In the rows, zero is written as 128.
Named moves (each a turn or a mirror), then the moves between two rows, first move first; the first pair answered:
move ralom:
[139 136 160 122 123 145 126 157 129  97 124 125 139 114 141 155 129 111
 105 137 135] => [131 118 154 115 117 138 135 149 144 109 125 123 164 117 136 154 132 112
 109 141 128]
[156 197 133 147 135  99 150 168 128 103 158 134 118 118 112 134 154 144
  97 141 156] => [133 137 119 141 120  83 184 144 161 133 163 127 174 118 105 140 152 151
  96 146 141]
[129 111 120  79 130 151 131 103 132 141 105 136 133 133 163 162 103  96
 120 128 151] => [139 131 125  84 133 154 121 116 123 131 102 138 117 135 167 162 105  94
 121 129 152]
move Vota:
[132 141 159 152 123 169  55 134 112 140 106 138  85 153 134 106 115  96
  82 140 142] => [129 110 153 139 119 165  64 120 109 148 102 126 117 167 139 110 113  97
  78 162 144]
[125 106 138 105 132 146 106 124  97 159 103 115 158 151 133 160 101 132
 137 162 128] => [110 105 138 107 137 134 109 125  98 170 106 141 140 148 133 144  96 140
 168 146 116]
[123 167 114 122 154 139 126 137 111 140 166 155  96 112 122 169 148 118
  71  92 158] => [132 139 115 117 148 141 130 126 117 143 151 129 132 123 122 182 147 106
  43 117 168]
[145  99 108 136 115 117 113 131 123 127 136 104 109 145 115 139 130 144
 100 123 138] => [139  90 106 128 117 112 120 127 129 138 138 110 112 151 122 133 123 148
 111 120 129]
move masu:
[113 159 120 140 114  75 177 106 196 178 127 148 125 140 105 106  88 152
 216  74  81] => [121 119 119 136 102  67 191  90 212 188 123 112 188 152 101 124  91 139
 175 110  82]
[152 119 134 112 120 123 166 104 109  94 137 145 128  98 105 109 153 113
 111  92 147] => [151 122 136 112 124 119 168 101 111  98 137 149 119  98 106 100 153 118
 120  82 141]
[ 61 159 165 178 104 145 123 144 155  82 106 112 137  55 109 147 119 100
 112  45 127] => [ 48 161 164 172 112 134 117 139 151  92 107 129 122  65 114 135 114 112
 149  29 111]
[161 135 163 152 166 148 103 113 119  97 108  84 136 139 127 123 139  83
  98 145 149] => [160 162 162 158 175 147  96 121 107  94 116 110  94 130 130 110 137  94
 127 126 146]
move Zagam:
[122 101 122 111 129  92 122 141 121 180 107 132 112 140 143 132 110 138
 187 118 101] => [134  78 123 111 125  96 120 133 125 174 101  92 153 149 139 145 113 121
 153 149 111]
[116 105 111 128 127 123 138 108 120 141 139 115 140 156 127 137 109 130
 157 170 116] => [104 105 110 132 115 122 161 112 139 147 157 126 153 129 123 143 121 135
 145 153 115]
[124 109 115 120 132 120 135 102 130 137 127 127 138 135 127 118 128 130
 130 140 114] => [115 109 118 125 129 116 143 107 143 138 132 138 135 128 126 120 129 139
 136 130 115]
move voza:
[ 84 131 178 122 120  94 155 148 136 132 112 196 125 122 125 141 153 148
 159 108 101] => [109 165 186 121 137 107 126 162 112 113 107 192  95 126 127 136 154 141
 159 114 113]
[137 103 156 118 135 143 121 124 124 152 136  87 141 138 103 130 111 110
 120 159 152] => [125  97 150 128 130 141 143 130 141 153 149  98 158 115 102 141 121 117
 113 143 145]
[108 112 125 139 134 123 157 130 146 146 136 144 139 119 127 127 125 137
 150 127 114] => [118 146 140 149 140 133 150 152 138 127 136 141 108 101 128 132 136 130
 136 113 125]
[167 118 128 115 117 169 145 137 150 168 142 149 122  90 182 111 128 100
 111 132  91] => [174 138 133 120 128 176 134 142 138 158 136 147 104 102 182 112 127  98
 106 134  93]

(2 to 3 moves a pair)
[111 144 147  81 153 125 174 113 144 101 118 180 110 147 157 106 121 138
 230 132 112] => [116  95 145  83 128 124 208  97 177 105 117 130 203 131 149 143 131 120
 158 166 125]	voza, masu, masu
[ 90 136 120 161 115  91 166 133  90 169 131 205  95 104 141 132 123 164
 226  99  75] => [ 82 130 114 167 102  95 185 134 108 173 141 206 121  84 137 141 130 165
 204  88  76]	Zagam, Zagam, Zagam
[156 204 136 126 150 153  64 137 100 105  81 130  82 137 131 143 105  99
 104 142 170] => [147 219 139 142 139 151  97 151 130 106  99 145  92  85 124 154 127 102
  82 106 169]	Zagam, masu
[147 205 149 145 121 153 118 160 145  93 137 159 118  95 138 142 154 133
  82 128 135] => [148 180 133 114 141 136  79 127 107 112 115 168  90 173 153 108 113 149
 164 149 116]	masu, voza
[132  54 106 118 134 130 107  79 139 146 112  79 185 180 139 140 113 117
 129 166 148] => [108  46  93 117 132 111 131  76 157 170 131 119 176 163 139 129 114 137
 171 135 120]	Vota, Zagam
[105 133 118 127 137 104 112 130  99 138 129 168  78 142 125 101 113 155
 182 115 103] => [116  74 117 110 129 103 118  97 109 150 110 118 152 175 124 114 102 138
 145 166 114]	ralom, Zagam
[104  93 100 119 121 102 139  91 139 153 133 165 149 162 134 122 112 156
 184 112 111] => [116 171 127 155 119 124 147 150 147 102 152 166 118  82 120 145 150 135
 116  67 137]	voza, Vota
